Each named move below is a turn or a mirror, shown by a few rows before and after it. Which moves, in which order, take the first row of each later pair to the second? The first pair is answered.
move J13:
[ -3 -14   7   3 -24  -2  -9  -4  -2  -7   6  -7   2   4]  ->  [  1 -12   8  -2 -22  -2 -10  -7  -3  -3   6  -5   7  -5]
[ 23  -9  19 -18   2 -14   3   1   0  -7  -9 -21 -26  15]  ->  [ 29 -10  18 -24   2 -13   8   9   1 -10  -8 -15 -17  -7]
[ 19  -5 -28  10  11 -19  -9  31  23   2   6 -27 -23  -5]  ->  [ 20 -11 -29   3  15 -21 -15  36  25  -3  10 -24 -16 -14]
[-29  -2 -30   8  -2  -2 -14  20  -2   3   5 -12 -11  -1]  ->  [-24  -3 -27  -3   0  -1 -12  26  -5  -6   8  -3  -7 -21]
move J747:
[  5   3   1  -8   1   5   5   1  -8  -3   7  10  11 -19]  ->  [-11  10  -5  -5 -11 -14   1  10  -2  -2  10  -6  14  -8]
[ 14   8 -14  10   6 -14  -9  23   5  -8  -5 -19  -9 -11]  ->  [ 25  -1  -6   1  11   2  -4  15  -2 -17  -5   1  -7 -17]
[ 16 -11  22  -2   1  13  14 -29  -1  -8 -12  16  -1   3]  ->  [-21   8   4  18 -16 -19   2  -6   5  -3  -8 -27  -1  25]
move J487:
[-22  11  19 -12 -17  -8  27   8  -1  -2  11 -13   4   1]  ->  [-13   9  12 -17 -11  -8  30  14   2  -4  12  -8   5 -16]
[ 21 -19   2  -2  21  13   3  -4  12 -14 -12  -3 -32   5]  ->  [  2  -7   4  10  14   6   0 -15  13  -9 -15 -10 -32  30]
[ 11  -9  -2  -9   9  -1   7  14   2  -8   5   5   4 -39]  ->  [  4 -13  16  -6   0  28  12 -22 -10  -4  -9  20   5  -5]
[  1   6  -5  -1  -4  10  -5 -10   6   0   1  -3  -2   5]  ->  [-1  9 -5  4 -6  1 -3  0 11 -2  0 -9  2  4]

(2 to 3 moves a pair)
[ 42 -19  17  -7  32  24   4 -28   7  -3 -11  24 -10  -2]  ->  [ -6   5  -6  30   7 -21 -17  -4  15  11  -9 -32 -15  47]
J13 then J747
[ 13 -20 -10 -22  28   9  17   1  12  -3   3  28 -16 -38]  ->  [  3 -21  13 -19  18  27  24 -32  -9   1  -4  40  -3  -9]
J487 then J13
[  2   0  20  -2  32  18  17   7 -10 -16   2  28  25  -5]  ->  [  1   9 -12   5  35  -8  11  39   8 -16  11  -2   7 -11]
J13 then J487 then J487
[-27   0   8  16  -5  10   2 -18   9  -1 -12  -5  -1  41]  ->  [  7 -14   5  10  10  24   3 -15  27  -9 -15   3 -23  24]
J487 then J747 then J13
[  1   4  11 -10  -3   3   7  -6 -13   2   7   0  17  -6]  ->  [ 12  -1   9  -9  12  10   9  -2  -5   0   6   2   1 -16]
J13 then J487 then J747
[-12  16 -13  18   9 -14 -12   5  11  11   1 -36 -22  24]  ->  [-36  24  -5  19 -12 -26 -12  15  -5  15   6 -31   8   2]
J13 then J487 then J747
[ 11  -2  25 -14   1   0  11  10 -11  -2   9  20  12 -32]  ->  [ 14   1   4  -8   3 -16   7  26   6  -3  13  -2   9 -32]
J747 then J13 then J487
[ 38   8 -19 -28  13  26  -3 -13  21 -14  -1  -3 -23 -25]  ->  [ 29   7  -1 -39   1  37   3 -28   0 -12  -1  20  -3 -29]
J487 then J13
[  8   2  12 -12   0  16   0 -16  -9   2  12  15   1 -45]  ->  [ 20   5 -13  -3   9  -6  -7   5  18   1  16 -15 -28 -34]
J13 then J487 then J487
[-18  -2  -5  21 -19 -20  13   4  18   2 -10 -17  -3  27]  ->  [-19 -10  20   2 -24   4  20 -21  -3  -5 -15  17  15  11]
J13 then J487 then J487
[-16  -2  -5  -6  -3 -30   6  17 -12 -19 -17  -2   5 -41]  ->  [-22   4  -7  18  -4 -13  -1  -8  -6 -10 -30 -19 -20  28]
J747 then J13
[  7   8 -12  -1 -10 -14  -1  25   5   1  13 -13   1 -34]  ->  [ 13  -7  15  -9  -7  28   8 -20 -12  -5  -1  22  -5  -8]
J747 then J487
[ 12   4  -7 -18   9   0   0  19  14  -5  15   0   4 -28]  ->  [ 21 -10   9 -21   9  18   5  -6   9  -5   7  15   1 -19]
J747 then J487
[-10  -6  16 -11   8  13  -7 -34   1  17  -8  18   1  35]  ->  [-17   3 -12 -13   4 -39 -16  24  21  19   8 -13  14 -16]
J747 then J487 then J13
[ -9  -2  -3  18  -7   6 -12 -10 -16   4 -25 -13   6  23]  ->  [ 10  -8  -6  14   9  17  -9 -12  -4  -4 -25  -5 -10  18]
J487 then J747 then J13
[-36  21 -10  23  -9  -9   9   0 -10   8  -6 -16   3  29]  ->  [ 16  -2 -11 -11  19   5  15  23  -2 -11  -1  15   0 -50]
J487 then J747
[ -3   1 -18  20   2 -23  -8  18  15  -4  10 -21 -14   9]  ->  [ 10 -15  16  -9   5  20   4 -22  -9  -9  -3  26  -3   0]
J13 then J747 then J487
[-30  14  36 -16 -30  24   9 -38 -29  14  -8  45  39   7]  ->  [-61  41  -8  15 -40 -36  -8  24  -2  26   4 -20  25  19]
J747 then J487 then J13
